(in the rows, 128 means zero)
One turn sends every row of this set to another row. A few are shown first. Where does it send the rows asked after them?
Boma: [127 148 156 128 125 141 146 129 145 118 108 165 115 135 115 129 101 145
 128 136 147 115 127 131 150 119 121 155  83 119 125 154 147 136 147]
zudeb: [149 166 142 121 119 150 130 125 147 118 115 131 103 134 130 137  93 162
  83 141 142 151 133 130 127 140  99 150 119 116  95 136 117 103 109]
pom: [120 154 165 126 132 162 122 117 166 132 117 119  99 121 147 124 107 140
 123 133 137 133 113 102 130 108  97 128 117 133 116 129 175 104 117]
kuze: [129 149 170 111 126 165 135 109 157 128 110 132 103 126 155 121 109 141
 125 124 138 131 111 106 135 107  97 126 131 139 120 138 161  97 119]
karaz: [126 157 132 136 126 138 106 123 148 120 113 125  91 130 122 134 106 157
  75 135 145 154 108 128 124 129 102 143 115 117  92 141 122 112 117]
rino: [144 147 148 133 116 164 140 110 164 124  90 123 111 145 160 138 115 129
  85 131 145 146 109 116 132 151 108 133 135 100 109 133 142  96 121]
lifa: [103 163 135 149 103 147 136 137 166 145 110 146 107 148 119 138 107 153
 123 137 138 101 125 119 118 124  92 126 134 130 120 134 147 107 142]
tepib: [152 165 143 140 142 134 149  90 165 124 121 125  90 152 125 138  97 125
 108 137 151 123 113 115 119 134 126 155 117 104 117 128 130 128 126]
toza: [117 157 169 148 145 139 123  92 139 127 108 136  97 134 152 125 121 152
 119 125 156 143 136 145 122 143 100 133 103 124 110 157 140 141 131]
dok: [101 146 144 132 110 138 128 117 161 114 123 164 107 157 151 143 118 155
 135 140 162 144 126 132 140 103 102 115 111 119 103 124 149 105 128]
Bafe: [137 156 134 129 124 155 126 112 147 130 121 128  97 139 133 127 103 147
  70 134 150 149 123 145 126 141 106 141 114 142 117 159 118 119 115]
sobor: [143 151 150 133 143 124 141 121 138 110  96 143 119 144 118 127 105 156
 145 128 148 126 117 132 127 113 127 152  97 119 126 128 141 136 139]
gare: [121 154 175 135 134 128 132 114 147 129 102 137 112 128 146 149 116 168
 114 127 153 154 150 146 139 131  87 145 106 112 104 156 143 122 126]
fodu: [145 156 124 129 126 156 123 106 143 114 109 145  90 135 134 114 104 135
  80 134 158 139 125 125 123 134  97 146 128 124  95 148 122 118 115]
Bidit: [116 160 127 136 112 158 126 115 147  91 111 143  96 112 138 135 118 142
 118 156 130 127 134 139 132 117 113 145 142 146 105 125 147 102 128]
tiso: [122 178 156 143 115 138 135 111 144 123 102 138 135 153 142 134 105 140
 132 146 131 122  97 127 149 129 134 154 108 124 129 137 147 122 168]
sozo: [116 160 136 153 113 154 132 133 164 137 105 142 118 168 121 126 107 161
 116 124 142 103 133 133 114 110 102 132 122 150 117 129 151 100 139]
gol: [140 167 139 138  98 127 153 123 146 138 109 129 125 140 143 151 120 124
  86 121 117 128 141 121 140 136 113 137 134 126 117 138 152 122 145]
peg: [126 159 137 149 125 125 137 118 139 130 108 139 112 140 137 140 124 122
  89 115 114 115 124 112 133 139 125 123 134 121 101 127 140 128 154]
Sopop: [146 161 137 142 133 122 145 100 167 134 114 113 105 155 127 146 104 129
  97 126 157 140 111 127 126 114 125 167 121 114 138 141 134 122 121]
Sasa: [143 173 143 147 103 141 137 118 141 117 108 139 120 152 142 130 116 130
  85 116 115 119 143 115 133 128 123 142 113 126  89 121 159 116 149]
betom: [141 162 167 122 103 144 147 100 163 118 119 146  96 156 127 144  97 146
  85 125 140 129 108 123 146 113 122 165  94 112 105 152 131  98 139]
Vefug: [131 157 138 132 118 160 140 115 151  95 111 139 104 121 131 143 118 147
 119 156 124 129 135 148 141 131 117 133 140 156 110 124 139  98 119]
rotu: [142 160 147 134 116 125 142 121 151 119 106 129 112 137 116 135 107 150
 140 146 151 133 118 132 128 119 113 153  83 120 130 139 166 143 139]
Zogud: [114 165 143 145 101 146 142 135 156 141 102 149 117 158 122 135 109 160
 128 126 134 105 117 122 122 123 101 125 142 135 125 134 132  98 134]
dun: [125 165 137 144  99 154 138 119 162 131 104 141 106 166 125 125 111 161
 126 130 140 103 123 129 106 117  93 122 125 147 109 126 154 102 144]
Foti: [134 166 166 149 125 143 130 100 139 122  96 144 115 139 154 119 120 144
 120 121 164 148 149 136 138 131  95 156 111 118 112 161 147 129 111]
difef: [113 156 140 137 120 147 139 109 154 119 128 159 113 162 159 133 113 144
 147 143 165 139 136 132 129 120 114 116 121 124 122 119 139 117 116]
Bis: [127 150 174 118 145 162 130 122 157 132 113 122 116 131 151 126 102 152
 124 120 133 134 120 113 135 106 109 130 126 140 126 127 154  94 112]
Sezi: [122 150 148 138 118 174 120 108 162 119 104 125  97 141 167 127 109 136
  74 134 143 138 113 119 116 141 114 139 108 105  96 131 152 100 142]
Rul: [125 158 163 142 122 132 142 114 153 123 101 141 110 140 141 136 116 137
 106 148 143 126 100 129 133 126 121 179 127  84 108 132 111 100 134]
zas: [134 155 141 143 130 129 137 114 160 120  88 142 140 159 129 141 116 135
 120 139 146 124 108 134 163 110 116 153 110 131 116 138 168 118 167]
Fod: [131 144 154 115 111 125 147 113 138 114  97 156 105 133 123 133 113 153
 135 130 150 127 103 134 138 110 111 145  98 123 128 157 146 134 156]
nufab: [149 144 155 142 137 151 153 101 171 124 106 137 114 162 137 128 118 131
  87 147 158 121 130 158 132 121 115 175 101 123 107 137 141 106 136]
guvo: [114 158 163 140 117 131 144 116 165 138 118 124 101 131 139 152 114 140
  98 163 142 131 106 142 127 134 114 173 112  92 119 140 125 111 144]
Res: [130 146 152 128 121 170 130 115 156 124  97 122 120 150 174 135 106 148
  70 121 143 147 125 135 121 130 120 148 120 114 115 135 137  88 136]
sili: [124 146 152 119 130 132 137 101 165 119 120 147  86 144 129 149  98 147
  81 123 147 124 114 127 133 100 116 163 102 108 100 147 133 107 158]
tesob: [111 144 169 125 145 170 124 123 164 139 122 130 107 125 146 123 104 139
 112 126 136 127 122 111 141 108 107 129 115 143 126 141 164 103 119]
zeg: [101 155 136 148 112 143 128 115 159 127 130 149 113 161 154 135 119 142
 138 142 167 147 126 136 134 114 115 118 111 129 130 129 149 120 115]
kek: [141 158 153 129 136 138 151 102 158 118 101 142 127 156 133 145 107 142
 130 151 136 114 112 137 150 134 116 134 106 131 109 129 160 123 177]
deba: [112 151 125 149 120 152 119 121 155  99 108 135 101 118 124 140 127 139
 109 151 130 134 124 145 145 116 117 138 135 155 110 130 151 104 121]
duvu: [130 160 140 136 114 124 136 115 141 128 110 122 115 147 148 146 121 145
  79 111 115 129 133 135 119 120 120 132 117 139 103 127 154 120 166]
Gatam: [104 152 156 135 110 148 135 122 161 120 131 162 116 164 148 145 112 159
 133 141 155 144 131 138 148 116 114 114 100 126 112 126 142 103 120]
nila: [111 162 139 143 112 160 124 121 146 102 117 133 107 121 133 139 118 149
 111 151 121 134 126 152 140 124 129 141 130 161 121 132 137 100 121]
duka: [123 161 180 152 130 136 119 106 140 116  96 147 104 134 137 129 123 158
 122 124 148 147 125 126 146 140  98 137 100 104  87 151 141 122 118]
pabil: [120 134 143 142 145 161 129 122 170 136 102 118 111 139 155 146 111 132
  72 132 144 141 119 127 129 148 115 130 125 105 115 134 140 105 131]
gisu: [144 141 154 143 130 141 143  84 165 118 100 130  94 161 137 125 131 132
  93 144 157 125  96 155 121 122 112 157 103 124  99 137 141 111 146]
Belod: [118 168 141 131 128 131 138 113 150 123 102 143 130 139 149 142 100 139
 131 151 142 117 120 127 138 116 116 162 120 114 124 132 156 126 182]

Bafe goes to rino
Boma goes to kek
Now find these:
tepib goes to guvo
Sasa goes to toza
Gatam goes to dun
kuze goes to deba

